Each path below is one point turned by a fixed rotation once a step. After each direction that follows a path, write how fast that rotation turns it, in degrees each step (0 if it stays still).
Each turn is a multiple of 5 degrees from 10 to 175, or 0.
Each row of a path follows its step; steps can be skipped.
Path 1:
step 0: [ 22  21 -18   1  21   9   2  -1  14  -7  -4   2  12  -5  -6 -50  -5  15
  -5   1   9 -10  -8  -1   6 -13  -2  26  28  -7  -6  27 -15  15 -19 -29]
step 1: [ 17   9   0 -19  -9   3   7 -13  19  12 -16 -21   5   2 -10 -30  22  28
  17  27  11  18  -2  22  12 -19  -4   1   1  35  15  15 -14   6 -19  20]
step 2: [  4  16 -35   2  24  -9  19   8 -10 -15   4 -58 -12 -25  -8 -24   9 -10
  -2  17   3   8   0  -8  15 -11  -9  10  13  12  13  -2  -8  16   1   5]
step 3: [  8  21 -15  15  26  14  17 -29  -6  20  -2   9  -5 -17 -35 -34  16   9
 -11  20  -7  -7  -1   2  -1 -19  -4  11  -1 -14   7  23 -35  11   9  -3]
step 4: [-11  21   1  -6  -3   1   4  -9 -14  45  -2 -20  -7   2   4 -34  10  15
  -2  46   7   3   7   3  10  -3  24 -11  -2  23  28 -14 -11   7   2  15]
step 5: [ 14  38 -31   0  23  -7 -13  10 -37  11  10 -24   5 -20  11 -17  -3   1
 -14  18  -9  10  15   7   2  -3  11  -1  25  -8 -16  -4 -20  13   3 -11]
step 6: [ 18  23 -11   8  -1  29 -15   0  -2  39  13  17  13  -6 -20 -22   1  21
  19  14 -12   9  25  29  -1  -9  -6  19   6  -5  22   8 -21   6  -5 -18]
step 7: [ 11  19 -29  -2   0  -3   1   8   2  24   4 -11   9  -6  11 -34 -10   9
   7  31  -3   5  15   6  28  14  10   8   9  13  19  -6  31   8 -36  23]
step 8: [ 35  28 -38  10   6   9 -17  -5  -9   4  -8 -14 -16 -17 -14  -4  11  17
  -2   9 -19  13  17 -11  10  -9 -21  11  28  -3 -28  10  -1  15 -13  16]
step 9: [  6  25   2  17   4  31  12 -11  20  21   8 -11 -20   3 -29  -5 -10  25
   5  18   6 -10  26   8  11   7 -26  15  -1  11  23 -12 -14  32 -11   8]
[  6   3   9   2   2  -1  -1  -1  -1   0   3  12  -4  -5  -6  -3  -1  -6
  -7  -3  -3  -6  -1   0   3  -3 -16   5   9   2   5  -3  -5  -1   2 -13]	125
[-1 -1  8  0 -6  5  2  3  7 11  0 -4  4 -4 -7 12 -5  1 -6  8  6  2 -4  7
  8  1  2 -4 -4 12  9  0  5 -1  1 -1]	135
[11 -3  1 -7 -6  7 -3 -3 -2  8 -3  7 -5 -2 -4  3 11  6  7 -3 -1 13  1 -4
 -6 -1 -4 -6 -4  0  1  6 -6 -7  6  3]	145
[ -1   1  11   4  -4   1  -6   6 -14   5   1   2  -3  -3   8   0   1   1
  -1  -2   5  -2   0   4   0   8  14  -5   1  -6   3   5 -10   5  -4  -9]	55
[  3  -4   3  -2   7  -4   4   1  10  -7  -7  -1  -1  -2   3  -1   1   2
  10   3   4  -1 -14  -4   4   5   5   6  -3  10  -5   1 -13  -3   5  -8]	25
[  6  -5   6  -6  -4  -5  -8  -5   3   6   1   8   5  -1   1 -12  -3  -5
  -2   8   9  -6  -7  -5   0  -2   1   0  -8  -4  -1  -4   0  -2 -10  11]	115
Path 2:
step 0: [ 18  15  21  -7   4  10   0  -8  -2  33 -11 -12 -22   1  14   7  -3 -12
 -10   3   4   7  15   8  12 -24 -25  23   0  16  21   3 -12   9 -29 -17]
step 1: [ 23 -10  -5   9   1 -16   5   8  -2  14  -7  31   0 -26   4  -9 -21 -31
  13  10  -2  -9  27   6  12 -19 -27  22  -4  15   4   6  -7 -10 -18 -10]
step 2: [  5  -3  -3 -35   8 -15  10   5 -19  16  11  23  15  -3  18 -20 -11  -8
   3 -18  29 -14   8  21  -1 -29  -4  13 -17   7  21  -5  -4 -12   2   1]
step 3: [ 15   0  12 -10  10  24 -12  23  -8  26 -10   0   4   2 -20 -23   3 -16
   6  -2  11  -1   1  20 -10 -32  14   7 -14  28  18  -4  -3  -7  15 -23]
step 4: [ 12 -17  13   4  27  -2  -8  30 -15  15  12 -13 -17 -35  -1 -12 -14 -12
   0   7   9  13   4   6 -10  -9 -19 -14 -21  34   3 -12  -2  -7  12   5]
step 5: [  6 -12  -2 -17  -1  10  -1 -20 -16  20  -6  -5 -12 -16  -1   3  -5 -19
 -21   3  38  16  -4   1   2  -1 -32  14 -25  23  12   7  18  -8  19  10]
step 6: [  0   6  21   3 -17   9  -4 -17   5  52  -5 -12 -16 -12  -7  -1 -13 -11
 -20  -8   9 -17  21  19  -2  -7 -24   3 -12  15   9   7  -4   7 -12 -17]
step 7: [  6  -7   7   2 -21  -3  13  -3   1   7  11  23   4 -44  -4  -9 -29 -21
   1  11  -9 -17  10   6 -18  -6 -19  23 -28  15   3  -9  -5  -7  -7 -18]
step 8: [ 14   9   0 -29   5  12   7   3 -32  10  17  20  14 -19   9   1 -21   7
  -9 -15  28 -12  -7  18 -24  -4   0  14 -23   2   6   9 -11  -3  -1 -20]
step 9: [ 27  26  -4 -14   4  20  -1  18  -6  26  11 -13  -6  -9 -29  -2 -12  -8
   9   5  17  14 -11   5 -17 -20   7  13  -1  21  14 -10  -4  10  -7 -35]
[  0  -3   0   5   2  -8  -1  -6   2   5   2   0 -11   9  -4  12  -3  -8
  -5   4   7   6   1   1   6  -1  -8   2   6   3  -7   2   9   2 -11   5]	70
[  4  -5  -3   1  -3   1  -3   2   7 -10   4  -1  -5   1   7  -7  -6   1
   4   1  -2   5  12  -2  -5  -2  -7  -1  -2   5 -19  -4  -5  -4   2  -5]	120
[ -3  -1   4   3   5   1  -2 -12   1   4  -2  -3  -7  -5  -4  -1  -1   7
 -11  -2  -7  -8  -2   3  -7   9   0   5  -8  -1  -7  -6  12  -4   8  -3]	40
[  1  -9   8  11   6  -2  -3   5  -6 -10  -9   8   3  -9   5   3  -6  -4
  -1  -4   3  -4  -7 -11  -6   6  -4   1   4   3   2  -1   0  -2  -7   2]	115
[ -7   2   7   1  -5   3   2 -11  -5   0  -3  -1  -3  -6   8   3   0  -6
   8   2  -7  -1   1   5   0   2  -7  10  -2  -6  -3   9  -8  14   1   1]	55
Path 3:
step 0: [-29  10 -27 -20 -14 -19 -10  12 -15  -1 -11   3  17  17 -10   4  15  22
 -34  26 -20   8  -8 -17  11 -16 -11 -27   8  16  -7  -3  10  -3  10 -36]
step 1: [ -5  35  -5  28 -10   1 -18   4 -24   6 -19 -28  13 -26  -2  11  -6  11
  -6  -2  -3   2  37  15 -19   3  -9 -13  19  25  13  -5   4 -21 -21 -24]
step 2: [  8  10   6  -2  -3  10 -24 -18  29   6 -46  24  51  -5  16   4  -9   3
 -17   1  11  15   7  -9   0  14 -21  -5  -4   8   0   0 -12  11 -15 -12]
step 3: [ 17  -1  20  -1   3 -34 -29  -1  20  22  -4  27 -31  16  -4  12   2   8
 -25   2  13  -4  -6   4 -18   2  -9   3   5  10 -10   2  -5 -21 -40 -33]
step 4: [-14  10 -15  31  16 -10  -1  12  26 -14  -5  17   2 -18  22 -26  15  28
  -3   4  -6   6 -17  12 -11  -9  -7  17  43 -16 -23  -5 -13  -6 -16 -17]
step 5: [ -9  26 -16  -6 -22  13 -10  18   5   7  12  32  12  18 -17   1   2  31
  -6  13 -13  16  13 -49 -23 -14   5  11  21   0  -2   6  16   3  -9 -12]
step 6: [-11  25 -46  10  -5 -17  11 -19  -8   8  -9   3  10  -1 -18  31  -4  10
 -32  18 -17 -18  11  15 -13   9  -9 -18  18 -11   1 -25  18  -1 -11 -14]
step 7: [ -4  21   3  14 -26  34 -36   8   4   6 -11  -1  31  -9  -8  -3 -11  -6
  -3  -9  11 -14   5  29 -29   0 -23   8   0   0   4  -9   4  30 -32 -17]
step 8: [-11  -2  11 -12 -17 -24 -29 -26  -3  30 -24  24  12  14  10   5 -21   1
   2  10   6   5 -14  -8  13  16   1  24   2 -26 -18 -13  -5  10 -31 -27]
step 9: [ -1   7 -11  26  -6 -12  10   8   2   8   5  24 -23  10  -6   0  12  -8
  13  16  14 -18  -3  18  -1   9  -7  19  41  10 -16  25 -25 -11 -49 -12]
[ 3  8  3  4 -4  6 -2  8 -3 -6 13 -3 -4  7  2  3 -2 -3  0 -5 11 -6  5 -5
 -7  0  6  3 -7  8  2  7  2 -4 -8 -7]	175
[-12  -3   9  -2 -11   4  -1   1  -8  -3  -4  -5   5   1   2   2  -8   1
   5  12   0   0   1   7   9   7  -9  -4  -5   3   6   0   0  -6  -8  -2]	55
[  1   8 -11   0   4  -4   3   0  -8  -2  -2  -6  -1   1   3  -4   6  -8
  11  11  -7   6   6 -13   0  -4  -6   6   4   2   3   6  -3  -2  -2  -2]	80
[  3   3  -5  -4  -8  -1 -13 -15   5   2   0  -3  -4  -9   2   4  -9 -10
   1  -2   5   2   5   4   0  -2  -3  -1  -4   4  -5   5  -9   4   5  -3]	65
[  5  -2  -1  -8   2   3  -5   1   4   7   5   7   3   8  -3  -3  -5  -4
   6   0  -3  10  -1  -5  10  -1   0  -5  -5   2  -4  -5  15   0   1 -12]	135
[  8  -2   2   6  -1  -1  -5  -1  10   3  -6  -1  -2  -1  -3  -3   3  -5
   3   0  -5  -3 -13  -3   6   6   6  13  -6   6   7  -6  -9  -7  -8  -1]	65
Path 4:
step 0: [-24   0   6 -14   7  10   2 -24  -8   3  29   4 -12 -17 -18 -37   4  -8
  10  33   1  15  16  -5  21   0 -19   4  11   1  19   7 -34 -17  10  18]
step 1: [ -4  -5 -10   4 -16  22  -5  14 -42   5  -3   7  -4  -1  -6 -27   2   5
   4  19  -5  38   0   7  13  -1  -7 -13   7   4  -1  25 -39   1 -35  -6]
step 2: [ -6 -12 -10  -9  -4  20  14   9  -4  26  -8  26  22  21   6  -4   5   3
  -7 -17   8  17  37   0  30  -5  -2  -6  -3   4  30   0 -36 -23 -16   0]
step 3: [  0   5  22  -6 -19  18  -9 -13 -15 -26 -12   2  10 -15  -9   7  13  -4
  -7 -25  15   0  31  13  21  17  21   1   5   5  10  -9 -21 -21 -43 -18]
step 4: [  5   5  25 -17 -25   6  12   0   4 -32   5  19  23  11   7  -2   7   2
  19   5  -9   1  19   2  18   7  16 -18 -36 -23  -7 -22 -27   3   0 -26]
step 5: [ 10 -22  12   1   8  21 -16   4 -14  -6   4  -5  10 -10  -1 -10   5  -9
  26  16  17 -32   8  -3  -6  -9  26   0 -23   2 -11 -50 -33  -3  -4  -6]
step 6: [ -9  19   8  -3  23   2 -10  -8   7  -3  -2  -1 -15  -5   6 -28  23   4
  46  17   9   8   6   4   6  28  12 -13  -5   1 -14 -26 -31 -21  19  15]
step 7: [ -4  -5 -18  22   1  20  -6  -7   5   1   1  24 -29 -25  -8 -56   1   0
  13  18   0   2   4 -15  -6   4   6 -17 -14  16 -12  11 -30  -5   0 -22]
step 8: [-16   4 -19   4  20  25   4  13  -9  32 -22  -9  -1  -7   5 -42   7   2
 -11   9 -12  30  14   4  12 -11  28 -20 -14  -9   9   2  -5 -30   0 -10]
step 9: [-22  -2  -2  18  -4  19   2   9   0 -12 -35   9 -21   1  -9  10  20   9
 -20  -3  20  12  29 -19  -3  -3  20 -29  17   2  22   2 -19 -27  -3 -21]
[  0   5  -2  -9   6  -1   4  -4   3  -3 -11  -7   6   2  -4  -5  -2  -4
  -2   4   8  -8  11   2   4  -4  -4  -3   1   0  -5   7   8   2  -2 -14]	70
[ -9   1   0   5 -11  11  -7   2   4   1   1   0   9   2   4  11  -2  -7
  -2  -1  -5   8   5   7   4  -7  -7  -3  10   6  -2   2   0  -2   2  -4]	45
[  3   3  -2   6   4  -6   6   5   5   7  10  -5   3   1   1  -1  -5  -3
   6  17   3   1   1  -4   0   6  -2   6  11   2 -10   0  -9  -1  -4  -2]	60
[ -2   0  -2   0  -2   7  -6   3   8   4   2   2   0  -4   1   1   2   3
  11   4  -5 -13   1   7   2  10  14  -1  -3   7  -3   2   7   6   7  -1]	40
